In the data rows, 128 means zero.
Here is a table of points, one per row:
[108  75 103  92 211 164  84 166 146  62  63 165 102 148 129  65]
[101 145 143 136 119 135 205 109 126 120 189 102 115 155 156 135]
[111  79 109  96 208 165  81 167 145  55  64 163  92 147 122  59]
[124 133 132 154 157 196 116 154 134  75 124 145  88 190  82  41]
[150 133 130 131 134 143  97 158 119 138  93 165 115 128  80  56]
[120 114 157  80 133  84 226  86 127 127 182  94 138 101 209 159]
[142 123 144  90 127  89 183 106 126 157 142 131 149  96 164 127]
[119 113 110 129 154 149  83 149 136 103  93 145 116 141 113 112]
[133 182 163 164  77 127 223  99 118 147 209  95 118 150 122 116]
[128 127 103 151 132 155  17 175 117 128  66 160 111 131  68 107]
[126 113 128 140 137 141  91 134 138  89 122 115 119 131 125 148]
[133 135 157  89 112  82 240  80 123 159 185 104 153 109 193 147]
[136 128 144  95 119  84 193  97 124 163 156 119 155 100 172 145]
[106  70  97  85 213 163  81 163 148  63  56 165 107 148 134  70]
[132 143 162  99 111  90 255  75 131 157 207  99 150 124 194 139]
[113  94 105 110 180 156  82 156 139  86  77 156 113 145 122  92]
[114  95 108 111 180 157  86 156 140  85  79 154 111 144 120  90]
[128 152 162 116 107 105 253  87 127 149 205 102 139 134 173 122]
[137 129 159  78 119  74 255  74 127 161 193  99 158 104 210 147]
[119  99 112 116 178 164  91 156 139  77  87 148 105 151 115  81]
[138 121 161  69 125  67 242  78 127 157 179 106 155  89 207 145]
[150 180 154 172  65 122 173 106 120 156 190  95 131 131 110 148]
[140 119 155  73 127  71 229  85 128 158 169 109 152  90 200 142]
[128 145 150 106 112 100 252  81 128 159 197 102 148 132 186 134]
[125  94  75 144 147 147   0 171 130 123  27 167 142 114  80 163]
[121 111 109 132 154 148  85 149 133 110  94 147 121 138 113 113]
[114 137 134 170 129 169  80 151 127  76 137 108  89 156  90 126]
[148 178 137 186  55 122 113 115 114 170 162 104 141 121  90 177]
[122 149  83 101 114  78 154 163  99 254  55 209 141  91  95  61]
[144 176 129 192  56 124  92 125 112 175 152 110 141 122  84 185]
[138 134 152  97 112  88 225  87 126 159 179 107 154 107 183 142]
[154 134 131 157  94 123  74 122 131 128 129 107 142 109 109 185]
[145 180 152 175  58 119 158 109 117 160 187  97 133 129 106 159]
[139 127  79 178  96 137   0 159 119 164  49 148 154 104  63 203]
[145 181 157 170  68 122 187 103 119 152 198  93 125 136 114 142]
[113  83 117  97 203 166  85 170 143  52  70 162  85 149 117  54]
[135 126 150  87 117  80 214  88 124 161 167 111 155 101 186 149]
[134 132 159  85 116  77 253  76 127 162 192 104 154 105 202 147]
[136 183 162 165  77 128 218 104 119 146 208  94 119 149 121 120]
[142 127  81 178  98 135   0 159 122 164  52 147 155  99  64 204]
[117  96 131 109 192 172  89 172 136  44  80 156  75 155 103  42]
[116  87 121 104 199 170  86 172 140  46  74 155  81 148 112  46]
[141 127  83 173  96 132   0 160 122 160  53 145 156  99  68 204]
[111  81 112  96 206 167  82 169 143  52  65 163  89 149 119  58]
[139 127  82 178  99 133   0 158 119 162  51 147 154 105  62 204]
[125 121 120 134 149 155  93 148 134  99 104 140 111 142 109 100]
[132  95  77 146 149 150   0 173 131 121  28 164 136 116  75 158]
[115 144 152 146 113 137 154 122 126  98 174  93 103 144 134 141]
[110  90 101 108 184 153  81 154 142  90  76 157 115 142 127  99]
[136 149 167 109 103  96 251  85 126 145 202  97 137 119 176 130]
[137 120 152  77 127  76 210  93 125 156 159 115 152  95 190 140]
[104  72  96  85 215 162  80 163 146  66  57 165 107 149 136  74]
[125 179 160 151  80 120 232  98 119 147 212  90 119 144 139 129]
[136 140  93 105 134  91 215 138 145 180  86 176 138 113 115  60]
[130 144 159 100 113  91 255  77 129 159 204 101 149 122 192 136]
[111  90 102 108 184 153  82 156 142  89  75 157 119 143 125  96]
[124 115 117 133 151 151  90 147 133 101 101 140 113 142 109 106]
[132 140 156 102 113  91 255  75 129 152 202  96 150 119 195 145]
[159 128 124 117 129 117 115 141 127 170  92 168 148 113 101  78]
[139 117 162  68 125  67 249  77 127 155 184 103 156  89 214 147]
[119 111 108 129 154 148  82 149 134 109  91 146 125 138 115 115]
[129 133 133 160 124 153  80 136 132  94 131 112 112 139 102 146]
[130 145 160 100 109  94 255  80 126 156 203 100 151 126 191 134]
[132 123 114 169 128 167  17 160 131  91  91 131 112 140  74 142]
[138 127  80 177 100 134   0 158 122 163  52 148 155 105  61 204]
[109 137 157  93 109  76 255  88 123 138 196  85 125 104 202 168]
[145 175 120 193  57 130  78 126 114 177 142 111 146 125  79 184]
[119 110 105 125 154 150  81 149 135 110  88 147 125 140 114 117]
[114  84 121 100 200 169  86 169 141  49  72 160  85 147 115  50]
[146 175 123 194  56 129  78 124 113 178 142 114 147 124  77 183]
[129 119 114 147 127 143  71 127 136 110 117 116 135 128 121 171]
[114  91 102 108 183 157  81 155 141  89  73 157 118 142 125  94]
[120 110 123 128 171 169 107 153 138  75 103 144  97 159 109  68]
[136 135 146 105 110  93 195  98 122 163 162 118 148 109 165 141]
[139 125 169  68 119  64 255  69 126 162 198 100 159  90 215 150]
[146 125  90 172  96 129   0 157 123 158  62 142 155  99  73 206]
[137 127 159  74 116  71 245  79 125 163 185 103 158  94 205 150]
[112 160 108 117  94  91 108 159  65 255  86 187 131  99  86  88]
[149 130 114 162  94 123  22 135 129 141  99 123 147 100  94 200]
[127 151 158 113 107 105 244  87 124 146 198  99 134 134 174 128]
[119 147 159 118 110 110 219  97 121 134 195  97 122 130 166 139]
[104  75 102  87 213 160  81 164 146  63  61 166 105 148 132  71]
[127 139 148 145 114 133 148 116 131 108 168 101 117 134 130 139]
[126 122 125 137 147 158 105 146 133  95 114 137 109 146 107  95]
[107 149 137 171 144 202 124 155 127  75 146 135  77 201  79  50]
[121 110 108 128 153 149  80 148 135 106  90 146 122 139 113 115]
[129 144 157 126 109 119 197 105 127 123 185  96 123 130 153 134]
[136 127  81 176  97 133   0 159 120 164  51 149 154 104  62 204]
[114  96 109 113 180 157  84 156 139  84  80 154 108 145 120  87]
[113 108 137 126 180 182  86 171 127  51 100 146  71 161  95  43]
[110  91 103 108 182 152  83 155 140  89  77 159 116 142 124  94]
[126  92  71 140 152 144   0 171 132 124  22 164 141 114  81 166]
[139 184 166 169  65 122 205 102 117 151 206  94 125 141 116 133]
[139 126  80 178  99 135   0 159 119 163  51 149 155 104  63 202]
[103 150 159 140 115 133 195 118 118 109 189  99  97 149 140 123]
[137 125 165  75 118  68 251  75 126 163 190 102 157  94 208 148]
[134 177 151 126  76 120 157 118  68 237 165 155 149 126 123  98]
[139 128  80 176  98 134   0 161 120 161  51 148 154 104  64 205]
[134 102  92 150 145 155   0 167 133 104  52 150 128 125  81 153]
[137 126 156  81 116  74 229  83 125 163 176 108 157  98 196 150]
[126 146 153 107 111  97 255  78 128 159 203 102 151 130 187 134]
[134 132 156  89 115  80 245  80 127 161 189 103 155 107 199 146]
[140 127 131 105 120  96 156 113 121 172 130 136 152 104 145 132]
[118 106 121 122 173 165 101 154 137  78  99 148 102 153 113  76]
[144 176 127 195  55 128  83 125 113 177 146 113 145 123  78 185]
[117 144 164 118 108 101 218  96 122 125 202  81 116 121 177 160]
[109  77 107  93 209 165  83 166 145  55  64 163  96 146 127  59]
[116  92 124 107 197 171  89 172 140  46  77 156  77 150 109  43]
[130 148 157 110 105  93 255  79 130 158 203  98 150 127 185 138]
[118 110 105 129 155 149  80 149 134 110  90 148 122 139 115 119]
[136 131 161  83 114  79 255  77 126 162 193 103 159 104 204 148]
[112  92 102 107 183 153  79 154 140  88  75 153 118 144 125  99]
[150 176 130 187  57 125 100 120 114 174 155 108 142 118  87 180]
[143 126 109 128 123 120  88 138 122 173  92 155 150 111 109 122]
[146 176 124 193  54 128  82 125 113 177 145 113 145 122  80 184]
[ 76 151 137 164 130 175 157 139 116  86 172 105  76 185 117 110]
[136 151 173 109 103  97 255  84 122 140 209  96 132 122 178 127]
[142 141 120 129 106 113 106 132 109 182 104 152 143 110 106 123]
[122  98 127 114 192 181  82 177 137  44  81 152  73 160  96  35]
[141 129  80 180  99 136   0 161 124 163  51 148 156 102  64 202]
[109  75 106  90 210 164  81 166 143  58  61 161  97 147 127  64]
There is one direction along which these points spread out most. For each point below, how far along it does it lie, from 0 to 99? 50 is the average, and the first point above lies past it.
[128 139 157 104 111  96 238  81 128 147 195  98 146 122 185 148] 29
[124 144 156 105 110  98 255  79 126 156 201 101 146 131 187 135] 27
[129 149 157 116 108 105 239  89 127 146 199 101 135 134 171 129] 30
[126 162 160 143  90 109 208 107 121 136 194  90 115 127 139 143] 35
[148 158 162 152  87 122 177 106 124 137 185  98 129 130 124 133] 39
[131 151 158 119 108 108 228  93 125 139 194  98 133 133 164 129] 32
[131 111 111 151 139 153  26 152 136  93  83 136 122 127  97 148] 66
[113  91 104 108 183 156  81 152 140  86  76 155 116 141 121  93] 63
[125 114 116 129 149 149  87 150 134 101  96 143 117 139 111 107] 60
[134 135 133 155 110 137 103 123 132 112 141 109 129 132 117 163] 51
[116  98 110 114 180 160  87 157 140  81  83 151 106 150 120  87] 63
[106  72 104  90 214 165  87 165 149  60  63 165 102 146 130  65] 66
[139 125  79 179 100 135   0 159 120 164  49 148 154 105  63 204] 69
[128 143 147 141 109 123 162 108 130 122 169 102 127 134 139 150] 42
[141 123 167  71 118  65 255  72 128 163 193  99 162  91 214 150] 24
[104  75 102  88 212 162  82 163 145  63  60 166 102 148 134  70] 66
[119 148 107 102 119  77 178 153 103 235  87 182 130 100 103  58] 47
[145 127  98 166  96 126   0 149 122 149  71 135 151  98  81 206] 65
[129  95  77 145 149 148   0 173 133 122  24 164 138 116  78 161] 74
[127 137 140 145 138 158 127 141 130  94 137 130  99 157 105  84] 54
[132 132 124 167 134 175  38 167 125  91  95 140  93 153  62  93] 68
[117 151 152 151 123 159 160 133 122  94 164 114  90 162 112  92] 48
[138 125 157  78 117  72 236  81 127 161 181 103 158  98 202 150] 28
[127 131 149 118 117 106 203  90 132 136 183  98 144 123 173 157] 35
[121 112 110 130 151 150  81 150 134 107  92 145 121 138 113 110] 61
[112 116 143 112 137 114 165 113 134  96 158  95 117 119 170 160] 42
[128 130 134 140 141 157 115 144 130  94 124 135 105 150 107  90] 56
[120 111 105 129 157 150  80 148 134 109  88 145 122 138 114 116] 61
[138 131 117 156 112 139  62 141 128 131 109 128 134 125  97 159] 58
[ 94 116 145 121 154 161  97 157 110  65 132 119  71 148 127 102] 57
[114  92 102 109 182 155  83 153 142  88  74 156 117 142 125  95] 63
[132  99  83 146 145 153   0 170 133 113  34 160 134 117  76 151] 73
[123 122 129 136 164 179 115 152 139  74 115 145  96 170 100  54] 60
[121 109 104 128 152 147  75 147 138 107  86 143 128 139 115 123] 61
[110  91 100 108 186 153  81 152 140  91  75 157 115 142 123  98] 63
[116 168 156 137  86 103 245  90 122 150 211  89 124 134 158 146] 29
[135 134 153  91 115  83 230  84 128 159 184 106 152 110 191 146] 30
[132 182 162 158  78 125 224 101 118 146 210  93 118 150 129 120] 33
[121 109 107 129 155 151  83 145 134 111  91 148 123 138 112 115] 60
[129 143 144 149 130 163 142 140 127  92 146 125  95 164 104  79] 52
[142 177 129 192  55 124  89 124 114 177 151 111 144 123  80 182] 49
[141 136 139 116 111 102 168 110 121 166 147 125 146 110 147 135] 41
[120 111 108 127 153 148  80 149 135 109  90 145 123 138 113 116] 61
[131 127  78 110 154  96 212 150 165 150  68 177 122 113 110  56] 50
[130 144 155 104 111  95 255  76 126 161 203 103 149 125 188 136] 27
[113  94 104 110 183 155  80 155 140  86  73 156 112 142 123  93] 64
[142 127  82 175  97 133   0 161 122 162  53 145 155 103  65 204] 68
[147 179 146 178  57 118 141 111 116 161 176  97 136 126 102 167] 42
[126  92  75 143 150 148   0 174 134 121  25 166 140 114  78 161] 74
[135 147 163 114 104  96 240  88 126 147 198  97 136 119 173 138] 29
[136 136 151 102 113  90 215  92 124 159 173 112 149 109 175 144] 33
[125 129 134 133 120 123 145 106 134 120 158 105 138 126 151 168] 44
[145 178 142 182  55 119 124 115 114 166 169 100 137 124  96 173] 44
[140 126  80 177  99 132   0 158 121 164  49 147 155 104  61 203] 68
[132  99  97 139 154 151  41 143 149  98  76 139 138 133 108 151] 65
[130 146 151 128 108 117 204  97 129 134 185  99 131 131 154 137] 36
[131 151 161 124  98  97 228  92 124 142 196  91 129 119 159 144] 31
[139 182 161 163  74 128 213 103 119 147 204  94 121 146 121 122] 35
[137 126 169  72 119  65 255  73 127 161 196 101 157  95 211 150] 24
[111  91 103 108 182 156  82 154 142  87  75 156 116 142 125  95] 63
[140 183 163 167  71 124 211 101 119 151 208  95 121 142 118 127] 34
[127 152 155 118  96  91 253  82 129 159 206  96 142 127 177 145] 27
[152 147 154 152  94 118 131 110 128 131 162  99 133 118 120 160] 44
